Here is a table of points, one per row:
< 16 -15  40  20  15  25  -1   1   3 -18   3  -9  33  -4 -31  -1 -13  -7 -42  -4  -5  17  -4   3
   4  40 -10  -3  14  20  18  18  -2   2  -8 -27 -25 -22 -11 -15   6 -11   5>
<  0 -72  57  17  45 -40 -33   3 -63  -6  -5 -11 -28  14 -32   5  -6  11 -42  22  38  64   4 -13
 -16  22 -15 -11  22 -17  17 -11 -50 -36  16 -14 -17 -37  45  32 -28  40  28>
< 10 -58  70 -13 -22 -47 -18 -28 -65  23 -30  -2  75  20 -27 -38  16   0  30 -21  36  56 -50 -78
 -10  38  32 -38 -25  43 -20 -44  -7  21   5  26   0  -1  91 -30 -15  62 -25>
<-12  16  42  14  -6 -21 -10  24  33  -9 -15 -18  11  17 -18  11   4  -3 -22 -22   7  -5  45   2
  29  -1 -14   7 -40   7  20  12   4  -5 -27  -3  24  15  22  -9  13 -13  27>
< -1   2   4 -12  -1  14  10 -21 -14  -1  18  18   3  -3  -8  13 -10   3  -2 -10   4 -17  -1  -5
  -1  -4   3  16  -6 -18  12  18 -11   2   2 -18   8  -3  -2 -10  -4  -3 -10>
<-19  10  -8 -12   9   0   4  13  -1   3   7  10   1  -1 -11   3  -5  -2   4  -6   0  29  11   0
  -9  -1  14 -12  14  -7  -6 -14  -6  -2 -15  15  12  14   2  -2   5 -15   6>
< 23 -39  41  23  37  30 -35 -30 -21  -6  -3 -17  11  14 -36 -32   5   9 -19  14   6  46 -15  33
   8  40  25   4  -1  59  24  17   2 -16  -9 -12 -23  12  21 -14 -34  -2   5>
< -3 -40  34  30  46   3 -23  21  42   1  33 -45  22   9 -52  10 -14  37   8  12 -13  30   2   5
   6  34  -6  20   0   1  -5  33 -30 -25   4  -5 -61 -58   4 -46 -21 -29 -27>
< 14 -63  49  20  33 -36 -33  -2 -45 -33  -6   3 -40   8 -57  14   0   0 -16  32  20  48 -11 -13
   2  31 -17 -16  37   6  25  -6 -52 -26  15 -28 -12 -34  23  12 -11  50  40>
< 39 -23   9   8   1 -28 -25 -10 -55   1   7  -4   1 -20 -21  -7   7  32 -35   4  15  15  -3 -37
 -17  -8 -21 -15 -35 -10   4  -5  -6  35  -2 -12 -13  10  12  41 -41  14 -16>
< 47 -89  27  13  63   8 -12  30   4 -16  -8 -62  30  20 -47  16  25 -45 -37 -13 -54  39 -52 -11
   9  -9  60   2 -33  32  27 -16 -34 -21 -31  -4 -12 -89  51  22 -19 -31   0>
< 33 -23 -12  -7  21  21  30  14  18 -28 -17 -29  41  20 -41   5 -43  27 -48 -24   7  19  50  -7
 -30  34  16  17  32  29  10  34  17 -54 -10 -40 -17 -59  15  -1 -22  27  19>
< 14   5  14  26  28 -17 -17   9   4   1  -7   0 -12   9  17  -8  30 -28  16 -11 -13   2 -30  -1
   3   1  57   2  -7   3 -19 -30  -7  -8 -18  18  23 -19  15   4 -16  21  -4>
<  1   1   1  -3  -2   4   7 -14  12  29 -18  13   3  -4   1  -8  -4  -4 -15  -1   6  -8  -6   0
   6  -7  -8   0  -5  -5 -10   9 -10  -5   5 -14 -16  -2 -11 -13   7   4   4>
< -1  14   1 -10  -7  -3  10  15  -7   3 -12   5  15 -13   0  -7  -2   7  -5  14  -4 -10  -8   3
  -5  10  -5  14  17   0   9   4 -12 -13   6  -2   6   3   7   3  12  -4  -6>
< 27 -41  49  -3  -9 -21  -6  -8 -61  -2  16 -44  -6   1 -28 -44  43  -3 -12  16  45  27 -16  -8
  -7   4  63   0  -5  -8 -31 -36  -4  33  39   4  11  18  49 -33 -20   9 -10>
<  0  -9  22  12  23 -17  -3  19  -5  -8 -22 -23   3  27  17 -16  33 -22  12 -18 -11  -3 -34 -14
  15  14  51  -8 -11  21 -35 -19 -16 -28  -3  21  23 -10  17  46 -27   3   6>
< -3 -11   3   1  11 -11   4   6 -10 -27  -5   8  13  23  -6  -3  14   6   0 -16  -2  -7 -26  -4
  -4  -7  17   3 -15  16 -15 -18 -16  -4  -1  16   8 -19  -3  15  -4 -11  -2>
< 49 -32  28  81 -19  -7 -32 -66 -18  -5 -50 -32  47  49 -61 -47  11  21 -46 -28  41  55  36 -64
 -32  79  83  58  19  22  25 -66 -72  14 -31   0 -59  16  70 -34 -42  37 -15>
< 38 -35  -9  -3  16 -31 -41  -9 -46  12  19 -18 -12  16   8 -22  -3  29 -28   8   7  43  -3 -28
  -3 -10  -9 -11 -17 -14   4 -21 -23  33   0 -11  15  17   3  17 -21  39  -4>
<  19 -107  100   -7  -12 -104  -38  -44  -12    1   -6   -3   89   32  -56  -24  -31  -16  -38
  -10   51   73  -48  -23    2   58   97  -18  -41   57    8   -9  -12   10   45  -15    0  -14
   67    7   -9   43  -13>
< 27 -32  62  -5  19 -42   3 -11  64 -21  10  -9  17  39  -7  34 -39 -23 -40  26  22  11   7  67
 -23  10  65 -15  19  19  54   8 -13  -4  24  -6 -28  13  10  14  25 -42  34>
< 15 -14  28   1  18   7 -38 -20 -20 -37 -31 -29  30   2   0  16  20 -17 -14 -24   1 -10 -49 -14
  14  -8  25   5 -17   5 -48 -14 -27  -4  -7  22   1 -32   0  18 -22   1  -8>
< 10 -18   3  23 -11 -42 -13  18 -47  24  11 -26 -25  11   7  -6   7   9 -14 -13  12  43 -10 -11
 -28  -5  -8 -22 -11   2  16 -32 -10  23 -10  27 -21  28  20  16 -36  26   0>
<  8   2 -21   1 -11   1 -11 -12  15  14  -3   5 -24   1   6   2   5   5  17 -14  -7  16   1  13
  13  23  14  -1   7  -1   1   2  13   5  12   5   7  -6   7   5  17   2   9>
< 18 -29  28  49  43  -2  -8  19  59 -17  43 -56  15   9 -61  13  -3  18   8  47  -5  51  -9  -4
  10  57  -5   7   9   8  15  37 -33 -20  -7  17 -34 -52   7 -50 -34 -31 -34>
< -3 -25  32  38  66 -10  10   6  32 -17  43 -42  14   7 -44  11  -4  24   9  11 -13  48  -4  -1
  -6  13   8  31   4 -12  10  24 -26  -3 -17  24 -36 -27   8 -44 -13 -18  -2>
< -7 -45  33  -8 -28  -2 -25  -7 -39 -24  14 -14  13 -15 -19 -19  30  17 -25   3  28  16 -15 -32
 -13  -6  20  13 -24  10 -35   5  -5  22  35 -24  -9   1  26 -21  -9   2  -6>
< 44 -60   9  10  24  10  16  40  15  16 -28 -48  17   9 -58   8   9 -59 -14  16 -28  43 -15  -6
  -6  -8  18  13  11  20  75  15  12 -14 -25  14 -34 -47  29  -1   8 -19  -1>
< 29 -24  54   3  35  21  24   4   1 -19  -5 -25  25   8 -41  12  -4 -18 -33  13   1  26  23  19
   0  67  13   7 -24  27  37  28 -17 -32 -14  -4 -30 -26 -18 -15  11  -1   5>
<-18 -18  34   2  24  17  23  21 -22 -45   7  34  17  12  42  -1 -49  15   4  25  39  19  23  28
  71   3   5 -38 -18 -29  -7 -21  18  24   7  14 -61   7  24 -17 -35  62 -22>
< 38 -57  21   5  -5  30  20  -5   8   5  -9 -39  33  10 -45  20   1 -25 -33  31 -40  35 -13  -9
  -1 -13  -7  13  -6  24  47  10   1 -19 -20  -3 -28 -58  14  13  12 -22  -8>
< 32 -11  57  19  56   7  18  23  -2 -32  -5 -31  12  29 -36   0   2 -16 -50  -7  -1  28  -6   2
  13  67  42  -4 -16  48  15  20  -7 -51  -3   6 -18 -33  23   5  14 -19  -4>
< 33 -77  93  10  87  47 -13 -18 -47 -12  28 -18  39  32 -85 -26  37  15 -58   3  41  57  -2  46
   4  38  43  20  -3  61  26  33 -25 -20 -37  -1 -49   7  15 -10 -27   8  -8>
<  0 -31   7   7   4   7 -24 -16 -19  -2   5  -5  -9  -4 -20 -58  14  -4  17  -2  21   4  -6   3
  -8  -4  15  -9  19  35   7  -5  -2  -7  -1   7  -2  34  11   8 -18  14 -13>
< 15 -14  24  -8  33 -23   9  -5   0  -4 -18 -22  -8  10  13   7  35 -11   7 -10  -2 -14 -34 -22
  14  10  31   6  -4  23 -23 -31  -3  -5 -15  12  10 -11   6  14 -22   6  -4>
<-12 -59  11  -4  19  23 -46 -36 -49  12  21 -17   8  26 -58 -76  44  10 -22  18  36 -12 -20  26
  -8   0  10 -17  20  55  -9  -8  -7 -13   9   8  -4  65  41  38 -37  40 -40>
<-13 -20  41  -7  35   3 -34 -11 -12 -38 -19 -24  22   4  13   8  36   6 -27 -27 -17 -22 -31 -27
   6 -10  42 -13 -27  27 -37  -8 -48  -5  -4  23  27 -44  24  33 -20   7 -29>
< 43 -56  20  11  51  28   2   7  24 -36 -46 -58  30  39 -10  15 -20  21 -49 -40  11  16   2 -11
 -23  27  54   4  20  40 -21  -2 -37 -42 -28   0   4 -70  17 -10 -53  39  20>
< 45 -27  74  -6  50  21   2   8   1 -23  10 -14  32  27 -43  -8 -17   2 -61  11 -16  32  21  25
   3  79  26  16 -14  34  47  49 -10 -30 -26  -2 -43 -53  -4 -29   8 -20  28>
<  4   0 -15   7  -3   5  -4 -15  -9  18   3   4   8  -4   4  12  -9 -17   1   7   4  -8  -2  -4
  -8   6  -9  24  -4  11  -5   2  15   1   0  -8  -3  -3  -3  -8   5   5  10>
<-14 -17  11  48  40 -18  -2  23  46   9  49 -53  13  19 -38  -2   7  10  10  18   7  45   1   8
  -2  34  16  -7  14   7  21  11 -17 -37 -20  30 -31 -38  10 -48  -8 -21  -4>
There is one direction along which these points spread out most. How many in every 100 of the points above lie lower along it than each point below? Answers are rounded to whole numbers. More than half of the points above lie lower than the first one.
< 27 -32  62  -5  19 -42   3 -11  64 -21  10  -9  17  39  -7  34 -39 -23 -40  26  22  11   7  67
 -23  10  65 -15  19  19  54   8 -13  -4  24  -6 -28  13  10  14  25 -42  34> 69
< 16 -15  40  20  15  25  -1   1   3 -18   3  -9  33  -4 -31  -1 -13  -7 -42  -4  -5  17  -4   3
   4  40 -10  -3  14  20  18  18  -2   2  -8 -27 -25 -22 -11 -15   6 -11   5> 64
<  19 -107  100   -7  -12 -104  -38  -44  -12    1   -6   -3   89   32  -56  -24  -31  -16  -38
  -10   51   73  -48  -23    2   58   97  -18  -41   57    8   -9  -12   10   45  -15    0  -14
   67    7   -9   43  -13> 33
< 29 -24  54   3  35  21  24   4   1 -19  -5 -25  25   8 -41  12  -4 -18 -33  13   1  26  23  19
   0  67  13   7 -24  27  37  28 -17 -32 -14  -4 -30 -26 -18 -15  11  -1   5> 90
<-13 -20  41  -7  35   3 -34 -11 -12 -38 -19 -24  22   4  13   8  36   6 -27 -27 -17 -22 -31 -27
   6 -10  42 -13 -27  27 -37  -8 -48  -5  -4  23  27 -44  24  33 -20   7 -29> 24
<  0 -31   7   7   4   7 -24 -16 -19  -2   5  -5  -9  -4 -20 -58  14  -4  17  -2  21   4  -6   3
  -8  -4  15  -9  19  35   7  -5  -2  -7  -1   7  -2  34  11   8 -18  14 -13> 17
< 38 -35  -9  -3  16 -31 -41  -9 -46  12  19 -18 -12  16   8 -22  -3  29 -28   8   7  43  -3 -28
  -3 -10  -9 -11 -17 -14   4 -21 -23  33   0 -11  15  17   3  17 -21  39  -4> 7
< 10 -18   3  23 -11 -42 -13  18 -47  24  11 -26 -25  11   7  -6   7   9 -14 -13  12  43 -10 -11
 -28  -5  -8 -22 -11   2  16 -32 -10  23 -10  27 -21  28  20  16 -36  26   0> 10
< 49 -32  28  81 -19  -7 -32 -66 -18  -5 -50 -32  47  49 -61 -47  11  21 -46 -28  41  55  36 -64
 -32  79  83  58  19  22  25 -66 -72  14 -31   0 -59  16  70 -34 -42  37 -15> 52
<-12 -59  11  -4  19  23 -46 -36 -49  12  21 -17   8  26 -58 -76  44  10 -22  18  36 -12 -20  26
  -8   0  10 -17  20  55  -9  -8  -7 -13   9   8  -4  65  41  38 -37  40 -40> 5
< 15 -14  28   1  18   7 -38 -20 -20 -37 -31 -29  30   2   0  16  20 -17 -14 -24   1 -10 -49 -14
  14  -8  25   5 -17   5 -48 -14 -27  -4  -7  22   1 -32   0  18 -22   1  -8> 31
<-18 -18  34   2  24  17  23  21 -22 -45   7  34  17  12  42  -1 -49  15   4  25  39  19  23  28
  71   3   5 -38 -18 -29  -7 -21  18  24   7  14 -61   7  24 -17 -35  62 -22> 26
<  0  -9  22  12  23 -17  -3  19  -5  -8 -22 -23   3  27  17 -16  33 -22  12 -18 -11  -3 -34 -14
  15  14  51  -8 -11  21 -35 -19 -16 -28  -3  21  23 -10  17  46 -27   3   6> 19
